Here is a table of points, one per row:
tensor([-41.,   1., -57.,  38.,  13., -15.,   9.,  36.,  93.,  68., -15.,  18., -32.,  57., -75.,
        -28.,  26., -43.,   4., -24., -22., -25.,  65.,  48.])
tensor([-37.,  -2.,  33., -13.,  11., -49.,  36.,  48., -43.,  24.,  13.,  46.,  66.,   8.,   8.,
         30.,   6.,  18.,  11.,  69., -35., -15., -18.,  16.])
tensor([ -67.,   65.,  -21.,  -20.,   21.,  -54.,   12.,   16.,   27.,    1.,   -9.,   23.,  -21.,
           8.,   20.,   -1.,  -25.,   15., -127.,  -53.,   20.,  127.,   42.,   17.])
tensor([-13., -12.,  -5.,  33.,  19.,  63., -24., 113., -12.,  13.,   2.,  64.,  64., -26.,  41.,
         82.,  -9., -13., -37.,   4., -20.,  87.,  48., -21.])
tensor([  62.,   40.,   37.,   18.,   30.,   37.,  -26., -127.,   52.,    7.,  -18.,  -30.,   41.,
          43.,   54.,  101.,   42.,    2.,   57.,  -59.,  -25.,  -17.,   50.,   33.])
tensor([-14., -30., -18.,   5.,   0., -30., -50., -60., -18.,  21., -67.,  68., -14., -36., -34.,
        -12., -17.,  51., -31.,  50.,  15., -12.,  11.,   7.])
tensor([ -1., -91.,  57.,  11., -49.,  30., -19., -44., -22., -64.,  -7.,  35.,  43.,  16., -65.,
          4., -70., -64., -72.,  40.,  30., -15.,  38.,  -5.])
tensor([ 34.,  55.,  -2.,  47.,  20.,   6., -14.,   0., -62., -27., -34., -70.,  64.,  13., -53.,
        -31.,  50.,  28., -37., -26.,  51., -24.,  15.,  34.])
tensor([ 35.,  46., -20.,  -4.,  94.,  -5., -21.,  16., -61.,  -4.,  16., -41.,  35.,   8., -28.,
        -27., -39.,   3.,  -1.,  65., -20., -24.,  -8.,  19.])
tensor([-47., -18.,  37., -27., -16., -39.,   9., -65.,  47., -26.,  35.,   1., -10., -42.,  20.,
         62.,  68., 104.,   8.,  67., -13.,   6., -25.,   0.])
tensor([ -8.,   5., -37., -87., -24.,  10., -59.,   6.,   9.,  43.,  63., -14.,  53., -29.,  17.,
        -66., -37.,  43., -12.,  29.,  -8.,  20., -12.,   7.])
tensor([-42.,   2.,  43.,  30.,  11., -51., -39.,  55., -30.,  -2., -42., -72., -13., -85., -16.,
         -7., -43.,  23.,  25., -21., -29., -22.,  -9.,  49.])
tensor([  0.,  63.,  -6.,   2.,  10.,  -7.,  56., -15., -22.,   8.,  20.,  24., -30., -17., -19.,
         -1., -44.,  26.,  -1., -14.,  21.,   2.,  -7., -19.])
tensor([ 14.,  -2., -35.,   0.,  80.,  42., -18., -25., -13.,   4.,  27., -14.,   3.,  -4.,  52.,
        -14., 109.,  23.,  24.,  32.,  21.,  -4., -36., -12.])
tensor([  5., -36.,   9.,  42.,  33.,  39.,  20.,  22.,  20., -52.,  -4., -67.,  56.,   6., -11.,
        -38.,  43., -14., -42., -24.,   0.,  28., -88.,  36.])
tensor([  6., -16.,  52., -27.,  39.,  11., -80.,   3.,   4.,  68.,  32.,   3.,  23.,  26.,  -1.,
         18., -57., -14.,  -1.,  19., -36., -25., -49.,   5.])
tensor([  71., -127.,   13.,  -12.,    4.,   29.,   33.,   26.,   30.,   58.,  -47.,  -35.,  -14.,
         -58.,   31.,  -53.,   13.,   -4.,   21.,   -8.,   -8.,   14.,   73.,   12.])
tensor([-16.,  13.,  20., 127., -83., -22., -15.,  19.,  34., -20.,  31., -18.,  -4.,  74.,  70.,
        -87.,  42.,  72., -35.,  28., -17.,  34.,   4., -45.])
tensor([ -39.,   20.,  -47.,  -38.,  -57.,   19.,  -64.,   59.,   17.,   12., -104.,   -1.,  -46.,
          39.,    3.,   30.,   85.,  -44.,  -27.,  -17.,  -25.,  -18.,  -40.,   42.])
tensor([  98.,  -29.,  -39.,   26.,  -89., -127.,   -6.,  -17.,    8.,  -52.,  -47.,  -46.,  -34.,
           5.,   54.,   68.,  -35.,  -40.,   14.,  -15.,  -64.,  -12.,  -34.,  -68.])
tensor([  53.,   33.,   18.,    1.,   58.,  -10.,   22.,   -7.,   65.,  -27.,   31.,   58.,  -12.,
         -23.,  -38.,   -9.,  -20.,  -58.,   16.,   -8.,   15.,   27., -127.,   58.])
tensor([-40.,  32.,  73., -26.,  -2., -15.,  -7.,  13., -41., -28., -45., -37.,  58.,   1.,   6.,
         -7.,   6., -20.,  20., -35.,  -7.,  27.,  -4.,  16.])
tensor([ -82.,   15.,   76.,  -63., -127.,   92.,  -27.,   40.,  -35.,  -38.,   52.,   49.,    7.,
           9.,   -7.,  -36.,    7.,    5.,   17.,  -21.,  -41.,  -16.,  -26.,    6.])
tensor([ 47.,  71.,  60.,  -3.,  -3.,  -8.,  17.,  48.,   3.,   0.,  21.,  10.,   5.,  -5.,  28.,
         26., -13.,   7., -85.,  52., -21., -68.,  68.,   8.])
tensor([-24.,  54.,  19.,   2.,  15.,   0.,  53., -13.,  45.,  19.,   7., -12.,  45., -15.,  -3.,
        -50.,  26.,  -9.,  51.,  40.,  95., -23.,  10., -93.])
tensor([-13.,  32.,  32.,   1.,  16., -29.,  -1., -27., -75., -25., -34.,  29., -93.,  -5., -38.,
        -15.,  51., -29.,  29.,  58.,  25.,  -7., -14.,  -2.])
tensor([  38.,   57.,   -6.,   37.,  -16.,  -11.,   26.,  -45.,  -24.,  -36.,  -63.,    0.,  -56.,
          11.,  -28.,  -45.,  -26.,  -10.,   33.,   98., -100.,   16.,   36.,   48.])
tensor([ 41.,  26., -88., -16., -29.,   0., -44.,  10.,  -2.,  25., -17., -21.,  14., -24., -36.,
         42., -17.,   3.,   7.,  25.,  44., -11.,  -1.,   0.])
tensor([ 20.,  21.,  28., 101.,  21.,   2., -36.,  34.,  12.,  22.,  75.,  83.,  -7., -32., -13.,
          0.,  63., -14.,  43., -70., -19.,   8.,  -8., -21.])
tensor([-29., -10.,  -4.,  14.,  29., -54.,  -1., -38., -45.,  40.,  14., -56., -68.,  31.,  10.,
         38.,  15., -36.,   3.,  56.,  34.,  46.,  -9., -29.])
tensor([ 54.,  19.,  15., -18.,   5.,  40.,  10.,   1., -39.,  34.,  69., -32., -32.,  83., -55.,
         29., -31.,  27., -23.,   2., -12.,  30., -35., -45.])
tensor([ 65., -41.,  14., -38.,  30.,  74.,  10.,  73.,  -9., -61., -20.,  52., -65.,  55.,  29.,
        -24., -38.,  47.,  20., -24.,  85., -60., -26.,  19.])
tensor([-55., -40., -52.,   8.,  53.,  84., -38., -68.,  -4.,  -6.,  67., -52., -76., -23.,  72.,
         10., -59., -47.,   3., -14., -48.,  12.,   8.,  23.])
tensor([  1., -40.,   7.,  25., -31.,  -9.,   6.,  -2.,  48.,  12.,  42.,   9., -75., -10.,  70.,
         11., -19.,  -3., -38., -28.,  41., -50.,  17.,  59.])
tensor([-59., -45.,   2.,  17.,  38.,  17., 101.,  23.,  10., -29.,   0., -57., -18.,  23., -25.,
         66., -44.,   3.,  52.,  27.,  15., -69.,  16., -39.])
tensor([-21., -74.,  -7.,  33., -41.,  73.,  -1., -49.,  41.,  -6., -18.,  44., -18., -41., -67.,
         10., -22.,  62.,  37.,  49.,  -5.,  58., -25., -37.])
tensor([ 59.,  -6., -47.,  -7., -23., -20.,  55., -20., -10.,  33.,  39.,   6.,  41., -27., -33.,
         24., -10.,   2., -59.,  28.,  -7., -28., -28.,  17.])
tensor([-35., -31., -45., -53., -50., -32.,  23.,  15.,  35., -49.,  19.,   2.,  33.,  16.,  43.,
         -7., -23., -35.,  50.,  21.,  18.,  77.,  93.,  59.])
There is one direction along which these points spread out most. Where along it does each point below lie, from 0 to 99? The average is 50, and the first point in the table lies past the average. One standard deviation of the points above along it is 16.
tensor([ 47.,  76., -24., -16., -22., -40., -78.,  36.,  51., -52.,   8.,   7.,  -5., -34.,  15.,
        -50., -72.,  -1.,  56., -24.,  68.,  36.,  15.,   7.]) 56
tensor([-15.,  36., -44.,  37.,  -9.,  37.,  62.,   0., -49.,  47., -99.,  40.,  38., -20.,  83.,
         20., -43., -42.,  59.,  -5.,   5.,  34., -45., -22.]) 47
tensor([-17.,  13., -14., -83.,  35., -52.,  29.,  24.,  11., -25.,  42.,  21.,  54.,   2., -49.,
        -40.,  37., -18., -30.,   4., -63.,  30.,  -7., -35.]) 60
tensor([ -21.,   39.,  -31.,   -5.,  -57.,   29.,   49.,  -52.,  -15.,  -10.,    5.,  -40.,   49.,
         -16.,    2.,   19.,    0.,   47.,   -9., -127.,  -28.,  -14.,   -2.,   26.]) 55
tensor([-41.,  18.,  -3., -41., -31.,  60., -34.,  62.,   3., -20.,  32., -24., -40., -46.,  10.,
         -4.,  85., -55., -68.,   0.,  41., -48.,  25., -50.]) 69
tensor([ 33., -35.,  53., -30.,   8.,   2.,  25., -49., -56.,  36.,  23.,  52., -36., -23.,   0.,
        -55.,  14., -45.,   2., -95.,   3.,  -4.,  25., -20.]) 53
tensor([ 25., -35.,  44., -34., -27.,  -7.,  36.,  60.,   4.,  24.,  30., -45., -59.,  29., -60.,
         16.,  39.,  10.,  44., -23.,  47.,  33.,  12.,  39.]) 52
tensor([ -3., -77., -70.,  42.,  42., -71., -49., -35., -72., -28.,  21.,  42.,  21.,  53., -18.,
         -1.,  39.,  23.,  51., -68.,  -8., -44.,  59., -11.]) 39
tensor([-10.,  -8.,  -6., -26., 102.,  -7.,  38., -43.,  50., -31., -98.,  16.,  15.,   6.,  -7.,
         27., -16.,  50., -42., -30., -76., -29.,  -9., -99.]) 34
tensor([-15., -16., -18.,  -9., -46., -30.,  15., -56.,  43., 100., -46., -15.,  48.,  20.,  42.,
        -25., -37., -37.,  27., -29.,  62., -69., -36., -38.]) 41
